In the data rows, the value 50 means zero.
Each row below has a hidden score, from 0 to 30, with 15 about the middle. What is it? The score is a weighted sum of the row's numbers plus the product of two more (or one squared), each taken from its middle value.
[48,55,81,91,88,75,56,44,43,43,43,43,44,42,49,45,44,44,39,44,43,43,45,47] >> 23
[45,46,44,43,42,43,43,43,43,45,77,83,97,81,74,77,51,42,44,42,43,43,43,48] >> 6
[43,49,42,44,41,40,45,40,42,45,46,40,55,62,65,71,85,58,48,44,43,40,44,50] >> 15
[43,41,44,43,49,52,40,44,41,38,42,49,43,43,50,41,43,47,49,79,84,84,80,61] >> 13
[38,44,43,44,46,44,43,44,43,40,43,45,43,42,45,43,43,44,39,57,70,96,98,97] >> 15
[45,43,41,43,47,50,43,43,42,42,41,42,41,43,50,43,62,99,93,52,44,44,44,43] >> 17
[93,94,63,46,48,48,42,45,43,43,42,46,37,43,48,41,46,45,41,44,43,45,45,42] >> 16
[43,45,43,44,43,44,42,44,45,47,82,94,78,73,69,68,50,44,41,43,44,44,43,47] >> 14
[42,44,43,43,44,48,44,45,42,43,42,39,43,42,47,44,44,54,57,87,69,56,56,53] >> 12
[48,38,46,59,70,78,88,62,54,50,40,55,37,44,44,36,52,45,47,43,42,47,44,32] >> 9
[65,55,93,85,75,64,52,42,42,42,42,48,36,44,43,42,44,44,50,43,42,44,44,39] >> 18
[44,47,43,43,41,38,42,42,44,46,44,45,48,44,41,41,46,48,53,89,80,60,57,57] >> 14
[42,44,42,44,45,46,48,75,82,82,52,51,38,44,41,39,51,44,42,43,44,42,43,44] >> 20
[48,45,44,43,43,50,43,43,41,43,42,40,41,43,48,46,43,52,55,86,76,58,56,49] >> 16
[48,42,41,44,42,46,42,43,43,44,52,63,74,94,85,88,77,46,46,41,43,42,43,41] >> 10
[42,51,42,42,42,39,42,43,45,51,42,40,46,44,44,42,46,41,35,51,63,78,94,99] >> 10
[39,46,47,61,66,72,96,59,53,52,43,42,49,43,45,43,46,43,40,43,44,43,45,47] >> 13
[43,45,43,43,43,41,42,45,44,46,43,43,42,43,42,42,50,71,78,65,52,45,48,48] >> 11
[52,45,43,44,43,45,45,38,40,42,67,67,99,94,96,97,52,43,44,43,41,38,46,39] >> 10
[51,45,44,42,43,45,42,43,43,43,41,45,42,43,40,44,45,76,98,61,50,48,44,47] >> 15
[45,47,45,44,46,45,56,85,83,82,44,48,47,45,43,44,43,43,43,43,45,46,42,48] >> 17
[40,46,43,44,41,39,47,42,42,42,47,38,46,42,41,47,36,42,46,67,84,89,83,89] >> 19
[48,49,46,43,41,38,43,38,42,46,44,40,46,45,42,46,40,44,51,83,91,69,65,66] >> 17
[45,45,44,45,42,38,56,82,84,79,48,45,49,44,34,44,42,39,47,42,43,43,43,48] >> 18
[43,46,44,42,46,41,42,44,44,47,53,60,73,95,99,96,71,47,39,44,44,44,47,51] >> 19
[98,88,57,46,39,49,43,43,43,44,41,46,41,44,38,41,44,43,48,40,43,43,41,40] >> 9
[39,44,44,43,47,42,45,45,44,43,43,42,45,45,48,45,69,99,76,50,45,45,46,45] >> 16
[46,44,44,43,46,42,43,43,43,44,42,44,40,43,45,44,43,53,60,88,70,57,55,52] >> 13
[48,44,46,42,47,49,40,42,42,41,41,48,42,45,48,43,44,45,45,53,66,93,93,84] >> 10
[88,95,68,46,52,45,39,45,44,43,41,51,45,44,47,40,48,44,39,45,43,46,47,46] >> 17
[45,46,43,44,41,42,44,42,42,44,43,42,43,43,45,47,39,56,61,84,65,52,51,51] >> 14
[47,47,43,44,38,46,43,42,43,45,55,65,83,98,92,98,59,45,46,42,43,44,41,47] >> 14
[45,40,42,53,60,66,85,70,60,55,43,45,39,42,46,42,46,46,44,43,41,43,45,35] >> 13
[53,40,42,45,42,47,44,39,40,38,44,47,38,44,44,45,41,59,77,80,60,49,49,38] >> 12
[48,45,45,44,41,40,45,61,69,71,59,53,48,45,41,45,42,42,48,41,43,43,42,44] >> 17
[94,75,92,59,57,57,46,42,38,34,46,44,38,41,46,45,44,45,50,42,39,40,44,30] >> 21
[48,46,44,42,45,42,42,54,58,63,72,58,49,46,45,46,41,42,43,41,43,43,45,46] >> 16
[46,45,44,43,44,46,44,43,43,42,49,51,69,83,84,90,79,49,47,42,43,43,44,43] >> 20
[39,41,41,44,46,45,44,58,63,61,67,60,48,44,47,43,49,45,43,44,42,43,45,42] >> 18
[44,47,44,44,47,46,58,87,83,82,44,43,45,43,44,44,41,43,41,43,44,45,44,50] >> 17
[46,46,44,43,45,44,43,44,46,49,97,74,65,57,57,57,47,42,41,42,43,42,44,47] >> 25
[50,45,43,42,44,53,39,44,44,47,39,47,41,46,49,42,66,99,84,49,46,43,44,39] >> 15
[50,39,43,45,49,56,55,88,78,71,43,54,37,43,46,40,45,45,48,43,40,45,45,34] >> 11
[46,47,43,44,43,47,52,82,86,88,45,47,45,44,46,42,42,43,43,44,43,45,43,49] >> 17
[58,41,72,99,87,80,62,41,40,33,44,53,36,44,42,43,41,45,55,43,39,45,41,22] >> 13
[42,48,45,43,43,34,45,45,44,46,44,40,50,43,38,43,45,41,38,47,57,75,83,99] >> 7
[98,97,74,49,48,46,44,42,42,42,42,45,42,43,44,45,43,43,43,43,42,44,43,45] >> 17
[44,43,43,44,46,41,44,43,42,43,44,44,48,46,47,46,72,93,75,48,43,42,47,45] >> 7
[45,49,44,42,42,47,44,41,43,44,43,37,46,44,44,45,48,73,80,64,53,46,43,49] >> 16
[44,40,44,43,46,52,40,44,43,39,41,50,38,44,49,42,57,99,97,54,46,49,44,39] >> 19
[44,47,44,43,42,40,43,43,43,45,43,43,47,46,43,46,63,92,88,48,45,43,44,50] >> 7
[46,42,43,45,40,43,43,43,43,42,44,47,42,44,40,42,43,44,51,75,87,80,76,64] >> 15
[46,42,44,43,45,48,43,43,41,41,42,45,43,43,46,44,46,70,85,68,55,49,46,40] >> 15
[48,43,43,42,45,51,43,65,72,75,56,53,42,44,48,42,48,45,44,41,42,44,43,41] >> 17
[48,50,46,43,37,38,42,41,44,48,42,42,48,45,39,44,46,61,74,72,59,48,45,55] >> 11
[43,47,43,43,45,41,43,44,43,46,42,41,46,43,42,44,54,85,83,56,48,44,46,54] >> 8
[40,46,45,43,46,44,47,65,72,71,58,49,50,43,46,46,44,43,41,43,43,44,45,49] >> 20
[44,48,46,43,44,42,44,41,42,43,49,47,76,81,85,90,83,50,43,43,44,43,44,49] >> 21
[45,41,53,81,90,90,88,50,46,40,44,48,41,42,44,42,44,45,47,44,41,44,45,38] >> 12
[57,57,97,79,75,82,48,45,43,38,41,48,35,42,46,42,46,46,49,42,43,47,41,37] >> 27
[45,40,43,43,48,52,44,57,58,56,70,58,47,44,47,45,46,45,48,41,41,44,43,36] >> 16
[46,45,43,44,40,44,44,42,43,45,43,45,51,60,63,64,96,63,52,43,44,44,43,44] >> 17
[43,41,44,44,45,50,44,43,42,38,43,46,42,43,44,43,45,58,68,84,65,55,50,42] >> 10
[45,46,44,43,43,40,44,43,44,43,62,72,99,96,85,92,59,44,43,43,44,44,44,45] >> 7
[73,68,99,68,62,58,46,44,42,42,43,47,35,43,45,42,43,45,45,43,41,44,45,41] >> 24
[42,47,43,43,43,44,42,44,45,46,42,43,45,43,40,40,50,42,40,47,55,68,78,92] >> 8
[98,88,57,47,38,37,44,39,43,46,44,45,43,45,39,42,43,41,44,43,43,42,43,41] >> 7
[48,46,43,43,42,49,44,42,41,43,59,65,89,96,99,99,56,45,46,41,42,43,42,42] >> 14
[56,52,83,91,90,80,55,43,42,41,43,45,37,43,48,42,43,45,47,43,41,44,44,40] >> 21
[56,56,90,87,83,70,55,44,43,43,42,44,43,44,45,44,44,43,42,43,43,45,44,46] >> 25
[97,93,54,46,38,45,43,39,42,45,44,41,46,43,41,45,39,41,42,42,44,38,42,43] >> 9
[77,79,97,60,54,53,46,45,43,43,43,45,37,43,46,41,44,45,39,44,42,45,47,40] >> 26
[46,42,44,43,44,45,41,44,44,42,41,49,40,44,44,40,56,86,94,58,48,47,45,39] >> 14
[50,43,45,43,47,48,44,42,40,38,45,46,54,59,65,63,97,66,60,43,42,43,44,36] >> 18
[45,44,44,43,46,47,41,44,44,42,44,51,52,64,70,65,97,60,52,44,42,46,45,45] >> 19
[44,48,44,42,44,47,43,43,46,48,99,76,69,56,57,57,43,42,40,43,43,42,44,47] >> 24
[69,71,99,72,59,54,49,40,42,43,44,40,50,43,44,47,41,41,44,43,43,42,44,46] >> 28
[86,88,56,45,44,45,43,42,42,41,44,41,50,43,42,45,47,42,42,42,43,40,43,43] >> 12
[43,48,44,42,43,45,40,42,43,45,43,48,55,65,72,69,99,58,47,44,45,45,43,49] >> 21
[86,80,59,46,49,52,42,46,42,37,42,47,39,42,48,41,45,46,45,43,41,46,45,34] >> 14
[50,44,45,43,45,45,44,43,41,43,52,58,73,94,92,99,69,47,46,42,42,43,45,43] >> 17
[49,44,44,43,46,42,40,42,43,45,41,49,42,45,43,41,47,44,48,70,87,89,84,77] >> 15
[47,39,42,43,49,51,41,47,43,42,84,99,68,69,71,61,53,46,43,43,41,44,46,35] >> 14
[43,46,43,42,47,43,40,45,45,47,84,89,81,73,73,67,52,43,38,43,43,43,47,50] >> 12
[43,45,46,43,47,38,45,57,62,64,69,56,52,46,45,45,44,43,42,43,43,44,46,47] >> 15
[44,48,45,44,38,40,43,44,48,51,97,78,65,56,50,53,41,41,41,43,44,43,44,50] >> 26
[44,50,43,44,40,40,48,66,77,86,55,45,42,44,42,46,40,42,39,43,45,43,42,52] >> 21
[42,52,45,43,37,38,44,42,44,49,43,38,50,44,40,45,40,54,62,81,68,53,49,64] >> 14
[42,46,41,44,41,44,42,42,43,44,42,41,46,43,42,44,50,70,77,66,55,45,44,48] >> 13
[44,44,47,65,73,75,93,58,52,51,42,47,40,43,44,40,45,44,40,44,43,45,46,46] >> 11
[42,47,45,42,43,47,43,45,43,46,41,41,46,43,44,43,46,47,46,83,90,71,65,64] >> 22
[48,46,46,43,44,45,44,40,41,41,44,36,46,43,42,46,40,44,52,73,87,78,72,72] >> 18
[38,40,44,43,49,52,41,45,41,36,42,45,40,42,50,43,47,80,84,64,50,51,45,38] >> 18
[39,47,58,85,95,89,84,51,47,44,43,42,47,42,42,42,44,44,39,43,43,46,46,50] >> 14
[67,56,94,79,77,81,48,45,44,42,37,50,29,44,50,38,48,47,46,43,42,48,43,33] >> 28
[49,48,45,47,52,59,71,76,69,71,42,37,44,44,50,45,45,43,42,42,43,43,45,47] >> 15
[42,39,42,44,52,50,52,95,88,77,44,54,34,42,46,37,51,47,44,44,42,47,46,43] >> 16
[50,47,45,44,40,43,51,66,74,79,55,42,45,44,43,48,36,41,47,41,43,42,42,45] >> 20
[41,49,42,44,38,40,45,42,43,47,46,38,55,60,61,69,92,59,49,43,45,39,44,51] >> 14
[80,95,95,59,51,44,46,42,44,49,45,38,52,43,38,43,49,39,38,42,44,38,45,54] >> 20
[46,45,44,44,44,38,46,46,51,51,90,69,60,50,44,51,42,42,45,43,43,43,43,46] >> 23
[42,50,44,43,38,37,43,53,62,66,73,56,53,47,41,44,42,40,38,42,45,45,43,53] >> 16
[41,40,41,44,46,48,41,45,44,41,42,49,34,42,47,42,44,51,51,91,81,68,63,52] >> 15
[47,45,42,43,39,41,43,42,43,43,62,68,99,93,80,95,55,42,47,42,42,42,43,48] >> 7
[45,45,42,44,41,44,46,52,59,60,73,56,49,46,46,48,40,43,46,42,42,43,42,43] >> 22
[43,45,44,47,50,56,65,81,73,69,45,42,44,43,50,45,42,44,43,43,43,43,45,42] >> 17
[48,46,55,74,87,93,87,51,47,44,43,45,45,44,43,42,46,43,45,42,44,44,43,41] >> 11
[42,48,45,43,42,38,45,43,44,49,66,65,89,95,87,89,55,43,40,43,44,44,46,51] >> 9
[48,51,61,91,90,89,79,44,43,45,44,33,44,42,45,46,43,42,43,42,43,39,45,48] >> 15
[42,44,43,45,47,46,54,85,85,78,47,45,41,43,43,43,41,44,42,44,42,45,45,45] >> 17
[50,50,44,42,41,44,43,41,43,46,41,37,48,44,42,46,40,43,50,82,87,68,67,74] >> 16
[41,46,43,44,42,31,46,46,47,50,94,86,78,64,53,61,47,42,40,43,45,44,44,53] >> 16
[47,44,45,42,48,49,46,72,75,75,52,48,40,43,49,46,42,45,47,42,41,45,44,43] >> 21
[45,50,55,79,84,75,90,50,47,49,44,37,51,43,39,43,47,40,38,43,43,40,47,53] >> 7
[40,51,44,44,42,41,51,77,85,91,50,40,50,44,41,45,43,40,35,43,46,41,44,54] >> 19
[49,47,45,44,39,35,44,39,42,44,44,44,51,45,39,46,40,56,72,80,63,49,49,51] >> 9
[85,80,55,45,44,40,42,46,45,47,41,52,42,45,40,35,52,45,41,43,44,47,46,44] >> 9
[44,45,43,45,41,42,44,41,42,41,45,43,49,46,45,48,65,92,84,48,44,43,43,44] >> 11
[45,50,44,45,42,46,61,86,82,88,46,37,44,43,42,46,39,41,42,42,43,42,44,55] >> 20
[47,43,43,44,43,46,42,41,42,42,48,54,64,83,87,88,82,50,48,43,42,43,44,43] >> 20
[43,44,43,43,48,46,40,44,43,44,42,46,45,44,48,43,66,98,85,52,46,44,44,46] >> 14
[46,42,43,43,49,57,48,82,81,77,46,51,37,43,51,42,44,47,45,43,42,49,41,37] >> 12
[45,45,45,43,44,46,46,64,70,68,58,50,48,44,42,46,40,43,47,42,42,45,41,45] >> 17
[43,38,42,44,45,47,41,43,42,38,63,92,88,93,91,84,60,47,48,43,42,46,42,36] >> 9
[51,39,43,44,43,41,42,44,42,42,42,52,39,44,39,39,46,54,73,84,65,55,53,43] >> 7
[42,47,44,44,45,37,44,42,42,45,46,40,50,43,44,46,48,64,69,71,56,44,49,51] >> 10
[44,43,43,44,48,52,53,85,83,77,47,45,43,42,47,42,46,44,43,42,42,43,46,43] >> 17
[48,44,46,49,51,52,76,76,66,63,44,40,43,43,40,46,38,42,48,42,42,43,43,42] >> 14
[35,50,44,44,39,36,52,64,72,74,62,39,56,42,41,51,35,39,35,43,44,41,46,56] >> 21
[47,46,43,43,43,40,41,43,44,46,41,47,42,44,43,43,43,45,45,72,91,90,80,77] >> 19
[45,41,43,44,45,42,41,42,42,39,43,52,43,44,45,43,54,89,99,57,47,45,44,41] >> 11
[46,39,50,70,91,96,89,55,47,42,42,51,39,43,46,40,46,47,51,42,41,46,44,35] >> 9
[98,98,74,50,49,45,41,43,44,44,42,48,47,44,40,39,48,42,42,43,44,41,45,42] >> 14
[43,49,44,43,40,43,43,44,44,46,42,43,49,51,51,53,79,78,60,45,45,44,45,51] >> 13
[41,45,44,44,44,41,54,79,83,81,51,39,49,43,42,43,45,41,41,42,43,41,46,46] >> 18
[44,40,42,43,49,49,42,44,42,38,66,86,80,87,91,84,56,46,47,44,41,44,46,39] >> 15
[41,42,43,43,47,43,44,55,58,58,73,59,52,45,50,46,43,44,41,43,42,43,47,40] >> 17
[46,39,42,44,45,48,42,41,41,35,44,48,41,43,45,43,43,46,52,81,85,75,74,56] >> 15
[50,44,42,43,45,56,50,74,79,79,48,45,37,43,49,44,42,46,45,42,42,43,42,38] >> 18
[44,44,43,44,41,42,43,42,43,43,43,45,46,43,43,43,43,53,60,87,70,55,53,50] >> 12
[46,42,43,44,41,43,42,43,44,41,42,48,39,43,39,44,41,43,49,47,55,76,77,85] >> 14
[43,46,46,44,43,43,44,41,41,39,45,40,49,43,43,48,40,42,44,60,77,90,95,86] >> 17
[46,45,46,61,71,78,96,59,53,53,41,41,41,43,46,42,46,45,42,42,43,45,44,44] >> 13
[49,39,43,44,45,50,42,42,40,35,44,49,41,43,42,42,41,44,56,47,54,77,79,73] >> 11
[50,48,79,93,91,81,59,48,44,42,41,49,36,43,42,40,47,46,47,42,42,48,43,44] >> 18
[50,43,43,43,40,49,41,50,55,57,74,72,51,49,48,46,45,44,46,42,43,45,42,39] >> 16
[92,84,57,46,44,44,44,41,43,41,42,45,36,44,42,43,41,44,46,44,43,45,43,44] >> 12
[46,46,42,44,37,41,44,43,45,47,97,84,72,60,53,60,40,42,43,42,43,43,42,46] >> 24
[48,41,43,43,45,46,40,44,44,44,83,99,74,73,69,62,51,45,46,42,42,45,42,37] >> 10
[41,40,42,43,47,42,42,46,44,44,58,74,80,97,94,83,70,47,42,44,43,46,45,42] >> 8
[46,48,43,43,41,47,44,46,51,55,88,65,56,50,52,50,42,42,43,43,43,40,43,45] >> 24
[44,49,53,71,76,73,95,53,49,48,44,41,48,43,38,44,41,41,46,42,44,43,43,50] >> 11
[45,48,44,43,41,45,44,43,43,46,42,38,43,44,44,46,58,93,84,50,47,43,43,49] >> 13
[47,43,51,80,76,99,91,49,46,42,42,46,38,43,40,43,37,45,49,43,42,45,42,40] >> 11
[45,44,44,43,41,44,43,44,44,44,47,52,61,82,82,83,78,51,51,41,43,48,42,45] >> 19
[48,46,44,44,37,40,45,40,42,43,44,40,44,44,40,46,38,45,55,85,84,64,62,59] >> 14
[43,45,44,44,43,41,45,44,43,43,44,42,47,43,39,42,46,42,43,48,57,76,84,99] >> 10
[44,42,42,44,42,48,43,43,42,42,43,44,42,43,44,44,49,76,89,63,51,46,45,41] >> 15
[41,46,42,44,46,49,52,84,85,85,46,46,46,43,47,41,47,44,41,43,44,43,43,47] >> 18
[49,46,43,44,40,49,43,41,42,43,42,44,42,45,49,47,55,96,93,50,44,44,43,45] >> 16
[43,49,46,43,46,45,44,42,43,44,96,76,82,67,64,67,44,43,42,42,44,43,43,48] >> 17
[42,45,44,43,50,50,52,86,85,81,47,47,43,43,44,42,49,44,41,43,44,44,44,47] >> 17
[49,49,70,98,90,73,65,43,43,42,44,44,45,43,41,44,44,43,45,43,43,44,43,47] >> 12
[45,45,44,44,43,40,44,42,42,43,46,45,53,60,58,64,94,62,56,42,44,42,42,44] >> 12
[44,56,50,68,68,62,95,50,50,57,44,35,55,45,43,48,41,37,34,43,46,39,43,63] >> 6
[47,43,44,42,46,52,41,47,50,49,87,82,55,52,55,49,46,46,45,43,42,47,42,40] >> 20
[44,47,53,79,74,63,99,49,48,48,45,42,49,44,30,44,42,40,45,42,44,45,42,51] >> 3
[44,45,44,43,45,39,41,43,43,44,44,44,44,43,42,43,45,44,48,75,90,78,76,73] >> 16
[50,42,46,52,57,57,81,69,60,56,44,50,45,44,43,45,39,42,50,43,41,44,44,42] >> 12
[49,45,45,43,44,44,44,41,43,43,95,84,83,66,61,67,45,42,46,41,42,42,44,45] >> 18
[44,46,43,44,38,36,43,42,44,46,44,44,45,44,36,41,43,43,51,80,89,77,70,71] >> 14
[44,40,41,49,52,56,72,80,68,64,44,46,38,42,45,43,44,44,43,44,41,41,46,41] >> 15
[41,52,45,42,42,43,44,41,43,47,43,35,52,43,46,46,43,57,61,80,64,49,50,57] >> 16
[44,42,44,44,46,41,44,43,43,39,43,45,40,43,39,44,44,48,57,89,81,63,60,55] >> 14
[46,43,44,44,45,41,43,41,41,40,45,47,52,59,66,65,89,63,58,44,41,43,43,42] >> 17
[44,44,44,44,46,44,52,78,82,77,49,43,44,43,42,45,42,42,45,43,43,42,44,45] >> 20
[91,80,57,46,50,53,43,44,41,38,44,44,39,42,48,42,46,46,44,42,41,44,44,36] >> 13
[84,98,99,59,50,45,47,40,43,46,45,36,50,44,39,47,40,40,42,42,44,42,42,53] >> 25
[90,83,99,62,54,50,44,42,43,46,41,46,42,45,40,43,43,42,45,42,43,43,43,46] >> 22
[44,46,50,71,75,80,92,52,49,47,43,45,48,43,42,43,42,42,45,43,43,44,43,45] >> 12
[49,41,43,44,43,42,40,43,43,43,42,50,40,44,42,40,44,44,51,68,83,90,86,69] >> 13
[42,44,42,43,43,45,42,43,44,44,44,48,54,66,70,66,99,58,49,43,43,45,44,45] >> 19
[47,44,44,43,46,49,42,43,44,44,93,89,76,67,68,62,48,44,43,42,42,44,44,41] >> 16
[45,46,44,43,45,43,43,44,44,43,42,43,43,43,40,43,45,42,44,49,58,77,86,99] >> 14
[44,49,45,43,44,41,46,70,80,84,53,45,50,44,42,45,44,41,42,42,45,42,42,52] >> 19
[45,45,45,45,48,44,61,87,79,78,44,46,48,45,42,42,46,42,43,43,43,43,45,47] >> 13
[43,44,44,43,47,43,45,54,58,58,75,58,53,46,46,47,45,43,43,43,42,41,46,42] >> 18
[45,45,44,44,47,52,53,87,85,81,43,50,41,44,46,40,46,45,41,43,44,47,43,44] >> 14
[41,49,44,45,45,51,62,89,82,81,43,41,45,43,42,43,45,43,39,42,45,44,42,50] >> 16
[43,44,43,44,42,48,43,42,42,42,43,44,41,43,48,43,46,79,81,63,51,47,46,43] >> 16
[42,45,43,44,41,41,44,43,43,43,44,41,45,43,40,44,46,44,48,77,90,75,74,69] >> 16
[44,47,44,44,42,41,44,50,56,56,81,62,53,47,45,48,41,42,42,43,43,42,44,49] >> 23
[48,38,49,66,81,87,96,56,48,43,43,47,38,42,48,45,42,46,49,42,40,45,44,33] >> 13
[49,49,44,47,43,47,67,77,74,73,43,46,50,45,37,43,41,40,45,43,45,43,41,48] >> 12
[87,98,58,45,39,31,45,40,44,52,46,31,50,44,41,47,43,39,34,42,46,38,44,58] >> 9
[60,59,92,82,77,81,52,44,42,44,42,42,40,43,48,42,46,45,43,41,42,44,44,41] >> 27
[55,57,86,84,85,94,49,46,44,44,39,47,37,43,51,38,50,47,42,43,43,43,45,40] >> 24
[51,57,81,91,78,68,58,43,44,47,44,39,48,43,42,44,45,41,36,43,44,41,46,49] >> 17
[45,45,43,44,42,38,44,43,44,45,44,40,43,43,38,43,45,42,45,56,72,90,96,99] >> 17
[45,47,42,44,38,40,44,40,42,44,45,41,47,43,43,45,42,42,43,67,86,83,87,78] >> 15
[38,49,46,46,51,44,66,83,75,75,46,36,49,43,44,49,42,42,38,43,45,43,45,54] >> 19
[39,46,44,42,49,48,43,44,42,42,43,39,45,43,50,44,53,83,73,62,51,45,48,44] >> 18
[46,55,76,90,88,87,56,48,46,47,40,44,44,43,47,38,52,44,34,43,44,45,45,47] >> 24
[46,38,43,44,44,47,45,52,54,53,77,68,50,47,46,46,44,45,46,42,41,45,42,33] >> 15
[51,49,69,97,89,76,65,42,43,42,44,46,42,43,43,43,41,43,42,45,43,43,45,43] >> 12
[47,37,46,61,72,72,97,61,51,45,44,50,39,42,44,43,44,45,51,43,40,43,43,31] >> 11
[42,41,45,43,50,50,43,45,41,38,44,43,43,47,52,50,80,94,72,45,43,44,45,37] >> 18
[84,98,81,51,44,36,45,43,45,49,45,38,53,44,38,44,45,39,37,42,46,41,43,57] >> 18
[42,47,43,43,40,39,45,64,73,79,58,51,49,45,41,43,44,41,41,42,44,43,43,49] >> 16
[89,97,62,46,44,42,44,44,44,45,42,42,42,43,43,43,44,43,42,43,43,45,45,51] >> 15
[47,48,42,44,37,33,43,42,45,50,43,43,48,44,36,42,46,55,61,81,64,48,51,57] >> 5
[46,44,43,43,45,42,43,43,43,42,47,54,67,80,81,84,82,50,48,44,42,44,44,44] >> 17
[49,41,41,46,45,48,56,83,81,75,45,53,43,44,44,41,45,44,45,44,42,44,44,36] >> 14
[48,49,45,43,39,39,45,40,41,44,50,45,77,84,82,99,70,47,46,41,43,42,43,49] >> 19
[46,42,42,44,44,47,41,43,42,41,42,48,39,43,46,41,44,44,45,53,65,89,95,80] >> 13
[52,40,43,43,45,49,42,42,41,41,42,48,41,54,60,56,94,75,68,43,41,44,44,37] >> 16
[38,39,44,44,48,49,43,47,43,39,42,49,38,42,47,40,48,67,74,78,58,53,51,44] >> 14
[41,45,42,44,43,47,45,42,42,40,65,65,94,90,86,94,55,45,41,42,44,43,41,42] >> 12
[41,45,45,44,47,43,44,43,42,41,45,40,43,42,46,44,42,44,42,62,77,91,98,91] >> 18
[47,35,42,44,46,45,41,44,42,37,42,56,35,43,44,40,45,58,72,86,64,59,51,38] >> 10
[98,98,68,49,45,44,44,40,41,43,44,38,45,43,44,46,44,43,41,42,43,39,44,41] >> 15
[42,41,44,44,47,47,44,62,68,66,60,56,46,44,46,41,45,45,43,43,42,46,45,39] >> 15
[51,41,56,83,91,99,82,48,44,40,41,46,36,43,45,41,43,46,50,42,41,48,41,35] >> 10
[43,43,45,45,51,56,59,87,79,71,45,45,45,43,49,41,45,45,43,43,42,45,47,39] >> 10
[47,41,41,44,45,47,42,40,41,38,43,45,40,42,46,44,40,44,47,52,61,81,94,75] >> 15
[42,41,45,47,53,49,67,83,72,66,45,47,48,43,46,44,48,44,42,43,43,44,46,40] >> 15
[48,42,51,72,84,99,89,54,48,46,40,49,38,44,48,41,45,47,47,43,42,48,43,39] >> 9
[63,60,96,81,68,60,52,42,42,41,44,43,43,43,42,45,38,42,45,43,42,43,44,41] >> 23
[42,41,43,48,52,53,68,84,72,66,44,47,39,43,46,43,44,45,44,43,42,45,44,43] >> 16
[47,49,44,43,41,45,42,41,43,46,42,40,44,46,49,50,60,93,79,48,45,44,44,49] >> 15
[46,42,45,52,57,64,83,72,62,55,43,48,42,43,43,41,44,45,46,43,42,46,43,39] >> 11
[44,48,44,43,41,40,43,42,43,46,43,42,47,47,48,51,66,88,75,46,45,43,44,51] >> 8
[39,45,45,43,49,46,43,43,42,39,44,39,49,42,44,46,46,44,40,58,75,94,94,93] >> 14
[81,85,58,45,47,40,41,45,44,43,43,49,46,44,45,41,47,44,41,44,44,46,46,45] >> 14
[49,46,45,47,52,59,68,79,71,69,42,44,38,44,47,44,42,44,44,42,43,46,42,45] >> 15
[47,39,43,44,47,49,42,43,40,38,45,48,41,48,55,51,72,91,80,45,41,44,45,35] >> 15
[42,48,46,43,43,39,45,47,50,52,97,70,66,53,47,52,44,42,43,41,45,44,43,50] >> 24
[48,47,56,83,88,81,82,48,46,46,43,44,42,43,45,44,42,42,42,44,42,42,46,44] >> 11
[44,48,43,47,44,49,67,78,74,74,44,39,49,43,43,47,40,42,39,43,45,42,43,48] >> 17
[39,46,44,44,48,43,54,84,84,79,48,43,52,43,44,45,45,43,35,45,43,43,46,49] >> 16
[46,44,45,43,42,48,42,43,42,41,41,47,43,44,46,44,42,50,59,87,78,64,56,51] >> 15
[47,50,60,88,87,90,72,48,47,49,39,46,44,44,44,40,48,44,38,44,45,44,44,46] >> 15
[45,44,45,50,57,53,79,73,64,62,44,43,45,44,43,43,47,43,45,42,43,42,44,45] >> 12
[43,50,45,44,44,43,55,81,86,92,46,40,49,45,45,45,44,42,38,43,45,44,42,54] >> 19
[45,46,42,44,40,41,42,41,43,45,42,46,43,44,45,44,41,43,43,47,54,70,75,92] >> 10
[46,44,44,48,48,51,69,78,71,65,44,45,46,44,42,45,41,42,45,43,42,45,43,43] >> 13
[44,41,42,43,44,48,42,45,44,44,55,75,82,98,99,84,72,48,42,44,43,46,45,38] >> 8
[47,47,43,44,44,50,44,40,40,41,44,39,44,42,46,47,38,50,57,88,75,56,57,54] >> 14
